(in the rows, 128 means zero)
A state moves one step at a time under one of 6 hidden systems, and each row is a state written as 26 numbers. Each run below is a few steps of one system.
seq 1, U, 10 rows:
[[129 171 130 141 134 122 108 181 145 104 143 145 132 128 111 161  90 138
  193 161  56 147 153  86 137 164]
 [103 138 167 136 126  91 148 154 189 109 127  48 117 147 112 148  85 133
  135 105 158 124 140 117 150  93]
 [116  83 100 190 120 108 126 115 122 133  89  93 165 112  74 151  97 142
  137 140 126 133 116  81  66 159]
 [104 157 100  51 120 157 119 138 157 120 123 103 163 133 132 138 122 179
  189  82 116 123 124  68 106 137]
 [ 70  86 145 110 128 102 150  92 116 148 155 101 122 153  71 132 167 138
  113  94 167 100 114 101 115  83]
 [123 103  52 106 151 161 119  86  91 121  95 132 138 116 112 114 132 136
  134 129 151  88  95 164  73 161]
 [133 183 132  68 140 126 134  90  95 147 166 158 127 120 141 102 194 129
  189 108 117 101 131 104 166 133]
 [113 113 127 145 172 136 140  94 162 122 169 152  84 128 110  73 153  90
   79 146 166 109 103 183 143 113]
 [203 141 114 164 126 132 130  87 114 146  76 153 147  86 175  85 149 104
  132 143 141 134 123 160 138 158]
 [149 153 166 125 128 165 113 149 178 133 181 202 125 136 154  97 151 110
  129 141  89 176 144 100 157 126]]
seq 2, R, 10 rows:
[[142 143 119 150 110 115 105 165 146 105  85  77 168 114 128 174  68 143
  167 157  98 139 140 102 111 177]
 [125 168 140  82 104 111 147 143 182 135 105 111 154 104 163 117 166 177
  165 102 123 126 112  60 165 115]
 [ 66 115 107 156 151  86 141 123 155 118 147  91 128 112  55 133 138 147
  150 152 123  99  96  74 122 145]
 [134 154  72 118 142 114 128 113 125 109  57  85 150  78 150 120 118 143
  152 144 140  75  98 156 129 173]
 [104 134 109  94 127 108 146 106  91 149 115 180 128 101 129 102 212 161
  138 121 109  89  96  94 146 113]
 [111 117  86 132 180 120 138  94 103 106 159 135  78 137  59 114 131 119
  155 143 157  78 104 182 113 142]
 [182 125 125 134 127 118 123  89  62 147  60 160 138 109 148 123 132  97
  131 134 135  93 131 195 122 132]
 [148 140 142  94 146 167 124 102 114 146 181 227 103 150 125  88 174 107
  149 113 114 136 137 133 138 109]
 [146  98 148 180 153 130 136  86 125 137 148 123  98 158  85 109  91  69
  108 111 171 142 150 175 101 104]
 [175 115 150 131 114 177  87 128 131 144  96 177 165 130 174 123 100  83
   92 141 102 162 150 157 106 140]]
seq 3, H (10 x 26):
[[147 143 126  63 141 132 110  97 112 129  88 175 149 114 139 117 168 113
  156 157 125  61 104 184 148 151]
 [ 94 149 114 156 152 117 143  65  86 159 184 115 116 105 120  80 174  92
  116 111 129 125 135  93 132 128]
 [105 120 128 173 164  95 121 150 173 100 122 154 100 107  96 118 116 103
  104 204 101  95  94 165 154 148]
 [161  99 177 110 103 144 105 101 118 144 170 129 147 142 155 122 190  94
   86 166 171 151 128 161 161 143]
 [100 124 135 174 132 128 137 175 128 124 210 144  80 145 106 135 124 135
  107 133 100 183 152  87 137 109]
 [146  91 189 120 106 102 119 171 141 116  84 134 120 162 117 178  99 124
  105 151 138 113 134 189 151  91]
 [155 127 165  96 101 171 104 113  98 160 163 150 159 171 129 150 124 114
  162  86 115 178 179  88  97 118]
 [ 97 171 143 145 141 100 154 165 165 125  92 125 107 123 138 127  67 136
  138  81  81 123 156  95 138  71]
 [146  94 146  96 118 150 106  89 177 133  58 117 190 141 116 129  98 111
  137 113 157 107 113 138  82 131]
 [131 184  83 125 135 177 120 121 139 129 153  97 150  99 190  92 114 127
  140  90 113 170 150  83 112 155]]
seq 4, U, 10 rows:
[[ 81 136 167 118 153 122  88 131 117 126 138 139 137 143 109 155  88  60
  100 167  70  96 152 160 132 132]
 [119 170 136 129 135 123 105 115 108 123 126  34 153 114 171 145  84  80
  105 138 133 120 161 161 140 158]
 [ 66 156 117 168 132 113 119 136 120 140 147  88 149  88 149 126 122 110
   82 148  71 140 135  65 132 147]
 [ 88 124 108 111 105 136 126 161 164 113 120  52 150 105 184 132 140 168
   66 136 148 139 102 106 142 135]
 [113  92  95 156  84 119 145 150  71 147 146 105 127 114 142 143 179 188
   91 121 139 170 120  71 113 123]
 [106 107  71  89 118 146 137 190 114 103 119 158  92 133 140 139 153 210
  119 122 127 120  94 134 126 110]
 [154 109 132 120 111  86 155 141  71 121 141 138  83 146 100 156 183 175
  167 138 166 113 118 153 163 115]
 [149 134  81 156 173 125 142 143 120  93 144 174  63 134  73 120 109 144
  183 148 130 111 114 171 125 143]
 [175 176 154 138 147  83 154 113 166 115  99 138 111 116 104 110 127 124
  218 135 140  95 129 140 175 128]
 [156 120 150 184 155 130 131 104 210 118 153 142 128 137  66  98 103  95
  168 149 145 152 124 108 117 151]]
seq 5, X (10 x 26):
[[159  99 180 125 100 129 112  94 157 156 142 171 185 137  90 126 176 121
  169 148 129 151 121  74 120 151]
 [ 78 143 112  82 158 172 120 121 205 112 163 121 140 146  99 105 102 136
  155  93 121 130 120  80  98 125]
 [100  86 188  88  82 112 122 133 144 151  98  96 175 156 125 165 136 137
   97  99 139 124 132  91 118  81]
 [ 83 109  89  87 129 179  84 122  70 131 155 118 160 146 112 160 109 126
  117 125  99 130 137 118  62 156]
 [104 167 125  64 116 136 137 149  82 137 127  91 113 136 195 136 133 152
  112  63 129 119 156 132 149  78]
 [ 81 119 125 158 127  86 119 149  39 131 132  96 108 120 118 178 119 111
   82 164  98 101 141 152 135 128]
 [161 186  78 121 137 135 122 111  73 128  97 116 133  81 197 107 132 119
  140 129 116 113 135 163 144 164]
 [119 145 123 196 143  90 167 157 117 133 132 172  69  95 141  97 151 132
   93 141  96 137 127 124 172  97]
 [160 117 103 184 140 110 130 128 172 102  77 105 132  87 132 109 114 116
  115 189 156 112  93 177 138 172]
 [206 110 126 186 115 148 146 118 149 144 122 206 121 122 131  87 147 135
  151 118 138 188 128 105 113 124]]
seq 6, H:
[[ 99 128 163  89 100 103 130 183 129 118  95  79 131 158 136 190  88 159
  127  91 121 119 150 121 135  76]
 [113 122 125  58 120 171 100 119 113 134 105 138 169 165 112 160  87 135
  167  75 108 118 148 110  68 120]
 [ 93 192 104 104 146 133 133 118 111 139  82 102 145 100 177 113  86 118
  134  70  83 103 151 104 116 108]
 [ 91 106  90 120 146 140 125  89 162 136  54 140 172  94 121  93 124 124
  103 119 117  84  86 112  76 131]
 [138 150  60 138 157 178 121  93 129 121 122 118 131  86 184  68 133 107
   91 131 145 132 109 158 117 165]
 [118  92  78 192 119 111 146 137 114 131 113 125 124  79 141 108 172 158
   69 167 137 141  86 109 124 150]
 [173  90  90 138 132 151 135 147 108 107 144 178  79 132 128 113 166 154
  109 161 170 137  98 199 139 137]
 [172 114 129 184 104  90 146 129  37 141 158 125  93 131 117 153 164 137
  139 139 151 156 150 140 143 130]
 [164 129 163 141 129  90 146 155 122 125 128 211  88 150  78 140 143 146
  195 144 106 121 134 131 159 108]
 [170 149 198 123 130  91 144  82 125 146 140 117 120 154  99 130 131  86
  186 102 164 116 161 142 159 102]]
seq 7, R, 10 rows:
[[165 109 115 205 113  90 173 166 140 116 124 127  83 114 118 122 144 177
  139 135 156 167 116 109 152 118]
 [190  90 108 160 102 131 127 152 155 105 116 145 139 121 107 140 154 176
  168 181 158 160  99 117 125 181]
 [184 120  94 137 102 136 152 111 127 134 115 124 141 123 115 119 153 186
  200  92 168 162 120  77 100 145]
 [140  86 116 125 131 132 136 116 176 123  83 168 150 142  59 127 121 162
  187 116 138 115  97  93  78 125]
 [139 117 123  77 128 146 110  63 142 137  99 104 189 134  94 125 133 123
  188 109 162  96 112 114  84 159]
 [ 90 144 114  88 152 138 126  78 121 154  87 152 162 124 104 108 112 114
  162  72  91  85 130  90  80 110]
 [ 72 126 144  66 167 136 113  81 157 130 113 129 145 136 104 107 124  84
  109 120 131  56 108 163 120 110]
 [ 78 149 127 105 150 127 103  78  61 153 125 111 148 115 143 126 123  67
   85 125  98  80 144 150 118 129]
 [ 86 165 126  95 165 140 127 135 106 127 142 160  86 128 165 101 121  88
   73 116  93  95 141 183 155  86]
 [108 112 164 142 130 110 122 134  81 135 174 122  90 141 143 136 149  85
   49 162 138 123 143 188 167 106]]
seq 8, P, 10 rows:
[[124 126 109 182 156 124 141  72 137 126 152  48 122 122 100  99 102  87
  120 115 183 134 132 136 104 141]
 [102  96 129 178 121 136 132 157 111 146 139 176 106 119 153 116 143 120
   30 142  95 166 130 119 125  95]
 [119 128 116 110 148 138 123 137 114  96 223 104  83 153 102 135 157 132
  137 164 172 127 120 168 158 153]
 [174 138 141 175 106 113 130 125  31 156 134 138 117 133 140 154 116 107
  146 110 111 164 185 126 123 121]
 [147 150 138 101 137 136 105 195 154  93 123 180 108 133 147 147 116 135
  141 189  88 120 120 178 172 146]
 [166 158 182 103  96  93 120  96 117 144 130  68 174 127 135 154 154 118
  190 130 154 126 150 102 162 152]
 [141 129 126 189 127 110 131 165 185 118  66 156 144 109 111 134  77 139
  151 141  78 145 130  88 109 136]
 [139 106 135  91  98 137 136 139 193 116 109  86 153 117 168 117 175 167
  103 137 188 133  87 125 157 128]
 [107 114 101 146 120 139 142 114 129 144 153 120 142 134  83 129 128 166
  174  80 123 162 131  30  73 127]
 [129 106  68 122 133 149 150 166 119 105  81 134  85 129 155 122 107 174
   93  98 153 120 107 177 107  93]]
seq 9, P, 10 rows:
[[ 73 110 124 144 142  93 134  87  39 155 149 111 113 120 105 133 161  97
   80 133 124  91 130 139 127 112]
 [138 140  98 175 179 146 115 111 106 114 162 167  91 113 121  95 116  74
  112 173 111 124 131 188 128 162]
 [139 163 187 135 126  97 134 118 101 148 175 132 100 128 164 114 173  84
  102 144 126 129 155 152 202 106]
 [153 118 171 183 136  82 125 139 127 120 153 160 108 143  59 155 124 103
  171 188 110 130 139 138 152 148]
 [222 120 173 168 100 127 128 136 155 126 112 136 131 131 166 122 132 112
  130 154 166 175 144 166 161 139]
 [143 123 191 121  95 126 121 177 185 127 163 151 144 159 113 155 139 151
  162 138 107 179 144  65 154 120]
 [170  94 133 139  96 115 138 161 149 107  96  76 135 153 106 177  92 176
  166 118 183 152 131 133 113 127]
 [146  98 116 100  81 181 102 161 138 135 103 144 182 135 163 147 126 170
  123 111 115 177 131  81  83 141]
 [ 88 160  94  62 134 149 126 163 156  99 132  69 127 140 137 150  98 179
  162  84 130 117 128 104 118 123]
 [ 92 107  81 107 108 119 122 118  62 146  63  91 168 109 134 158 123 160
  119 102 114  97 119 103  78 131]]
seq 10, X (10 x 26):
[[ 93 104  64 153 140 138 125 106  85 143  72 133 145  84 145 106 129 123
   61 133 109 105  99 133  83 133]
 [141 109  82 139 131 157 149 139 111 132  92 164  98 114 188  91 134 142
   57 101 146 138 113 176 118  90]
 [157  83 114 181 128 129 143 146  99 114 141 129  68 141 127 130 127 127
   71 152 181 147 121 206 132 116]
 [216 139 132 157 137 142 129 113 107 117 143 137  98 143 133 122 112 100
  164 138 174 149 152 202 142 149]
 [172 162 175 146 145 111 137 132 149 119 190 172  83 144 105 112 149 101
  183 152 132 142 149 143 187 130]
 [138 158 170 143 148  95 128 101 202 116 149  98 146 119  88 113 137  99
  182 170 139 114 120 107 164 165]
 [130 138 169 135 126 130 117  95 196 154 117 157 186 117 105 102 133 105
  168 123  97 142 132  49 113 137]
 [ 72 106 134  87 128 163 112 144 216 123 129 138 167 137 119 117 128 145
  105 123 104 135 101  70 103 119]
 [ 94  77 131 105  90 152 117 135 142 139 110  76 176 150 129 154 116 156
   91  87 151 156 126  81  72 105]
 [106 103 111  81 110 177  98 157  72 128 128 130 138 167 133 178  86 145
  112  92 109 144 158 137  74 107]]
seq 11, B:
[[108  71 181 158 105  81 159 145 162 143 103 123 120 147  96 139 136 147
   90 108 148 130 121 103 129  62]
 [133 121 131  56 121 170  87 172 162  93 108 123 150 165 130 172  81 148
  151 139 124 117 128 164 112 145]
 [114 138 137 147 128 103 163 105 124 138 125  47 117 143 116 132  87 124
  139  54 167 135 158 105 110  83]
 [ 79 155 133 116 132 108 106 193 127 104 123 135 128 131 111 179  86 142
  150 158  43 108 141 106 139 137]
 [118 162  80 108 135 142 124  70 100 139 101  59 174  98 148 114 114 123
  157  87 138 111 134  97  88 159]
 [115 148 104 204 142 117 137 163 107 127 164 161  90 110 111 123 109 130
  134 139  68 168 149  81 124 131]
 [ 89 139  69  77 142 144 120 107  99 130 106 142 146  87 160  98 181 148
  110 135 112  77  87 129 127 148]
 [182  87 108 190 112 140 134 109  70 146 169 161 115 135 106 122 158 135
  139 128 153 187 140 114  97 147]
 [128 149 112 105 156 121 142 147 115 113 130 180  68 117 158  96 162 129
  100 148 129  91 106 203 181 105]
 [169  84 176 108  81 108 123  93  91 160 135 130 165 145 111 151 199 134
  147 139 172 135 124 115 137 133]]
seq 12, B, 10 rows:
[[109  93 127 110 140 135 105  86  46 139 163 135 118 150  98 143 151  89
   98 153 145  98 129 186 111 139]
 [171 136 162 156 118 111 118 125  63 143 126 123 112 126 168 142 126  74
   91 154 133 137 165 199 163 126]
 [130 163 185 105 121 108 115 119 145 134 178  91 137 123 160 123 175  90
  112 171 140 128 134 139 205 146]
 [143 100 162 177 132 104 115  99 194 121 122 100 162 108  98 112 136  86
  114 195 154 126 103 136 140 172]
 [159 119 144 162 112 143 130 157 218 118  81 126 149 107 179 103 113 128
   83 145 138 168 114 127 143 124]
 [ 99  92 128 105 113 156 135 155 213 116 157  99 137 146 127 119 146 172
   98 112 167 160  98  85 123 111]
 [103  63  99 140 128 132 132 162 154 100  93 105 116 149  80 159  83 169
  108 127 156 121  99 148  80 115]
 [134 136 109 101 102 129 138 183  96 113  90  82 114 145 160 176  87 184
  137  77 139 138 149 136 119  94]
 [ 93 165 114  96 135 103 137 147  96 111 172  67 105 148  91 172 113 166
  201 104 126 110 148  97 135 130]
 [121 166  99 149 151  79 135 114  86 120  76 105 133  99  94 149  91 129
  196 137  92  78 136 122 116 155]]

Which system made each run below?
seq 13 (2 x 26):
[[150  93 134  88 111 174 115 118 176 134 149 193 153 133 140  94 201 151
  120 143 148 151  93 108 131 138]
 [173 103 137 119 116 165 146 109 102 150 139 180  99 158 152 100 152 125
  104  74 170 158 145 167 121  73]]
  U
seq 14, 2 rows:
[[108 128 128 137 158 167 108 116 222 111 119 108 153 121 137  90  79  83
   84 141 132 133 119 141 105 142]
 [ 62 103 155 143 113 108 137 122 136 151 163  61 135 130 129 129 143 117
   48 113 148 142 128  87 131  95]]
  P
seq 15, 2 rows:
[[177  89  78 141 134 184 126 121  89 121 128 175 101 149 126 115 111 138
  126 101 161 156 132 181  75 125]
 [179 147 113 195 106  88 153 140  62 145  84 133 115  93 159 136 128 142
  146 118 112 150 154 116 137 124]]
  H
seq 16:
[[106 162 171  61 122  98 104 109 133 131 115  68 175 123 135 156 149 108
  154 153 126  76 127 130 168 153]
 [ 75 203 115 136 164  91 144 117 104 136 137 118 115  92 128 109 121 111
  154 113  63  95 145  84 149 121]]
  R
seq 17 (2 x 26):
[[140 120 170  71 116 168 118 155 202 116 136 156 141 180 114 143  99 145
  163  90 133 153 144 114 113  96]
 [118 158 142 117 115 130 125 131 130 132 113  37 155 142 151 156  65 124
  140  69 136 146 173 101 106 107]]
  H
seq 18:
[[116 148  94 151 134 102 108 174 117 101 117 129 135  92 121 156 120 150
  151 200  68 111 112 114 143 190]
 [168 176 108 141 116 103 146 118 130 124 113  73 141  77 185 105 164 145
  153 141 155 133 121 115 177 165]]
  P
seq 19 (2 x 26):
[[ 99  89 117 149 133 150  90 159  79 120 141 162 128 149  98 174  87 112
   96 166  77 139 141 144  82 142]
 [159 171  99  70 112 154 131 144 111 115 133  82 127 117 205 124 151 166
  147 100 160 136 133 148 158 141]]
  X
seq 20, 2 rows:
[[185 117  72 137 128 171 108 139 107  98 120 131 128 138 116 149  89 150
  182 141 147 152 131 159  84 184]
 [135 178 143  68 101 146 120 162 115 140 107 130 151 122 216 136 135 146
  125  88  94 142 157 108 156 101]]
  P
seq 21 (2 x 26):
[[122  75 123 171  97 129 155 138 121 157 127 155 122 123 140 112 168 162
   66  98 138 177 119  79 108  82]
 [126  79  86 117 128 181 103 169 147  86 159 120 120 160  95 156 104 163
  128 154 158 153 107 154  88 160]]
  R
seq 22, 2 rows:
[[107 137 119 118 137 114 136 129  87 119 191 100  82 119 151 115 186 127
   85 161 161 110 112 178 184 131]
 [152 144 125 180 136 105 129 108  46 145 176 160 106 124  95 134 144 103
  171 146  99 143 162 114 130 156]]
  P
seq 23:
[[117 102 115 189 115 131 122 127 109 126 179  42 135 131 106 153 109 122
  109 138 159 177 145  97  98 161]
 [134 131 129  96 109 132 113 216 151  95 109 167 120 133 153 165 129 181
  134 170  88 133 113 139 161 135]]
  H
seq 24:
[[167 160 127 156 161 141 129 106 162 128 133 197 126 128  86  96 105 106
  213 122  96 138 141  99 113 147]
 [111 143 129 112 148 134 145  96 151 158  82 206 135 107 142  71 145 116
  119  82  92 102 119 103 119  82]]
  B
seq 25, 2 rows:
[[130  69 145  69  87 161 120 149 115 137 165 147 130 171 135 149 186 168
   99 113 170 153 116 130 126 102]
 [140  94 136 127 146 124 131 129 113 103 139 110  84 172  81 153  98 117
  130 136 186 106 131 216 123 114]]
  B
seq 26, 2 rows:
[[ 57 153  93  98 135  81 150 164 100 116 102  99 102 106 131 147 141 178
  127 122 100  69 106 114 157 107]
 [102 142 118 105 141  72 132 144  95 104 128 109 102 110 105 152 165 149
  151 181 126  61  99 165 181 148]]
  R
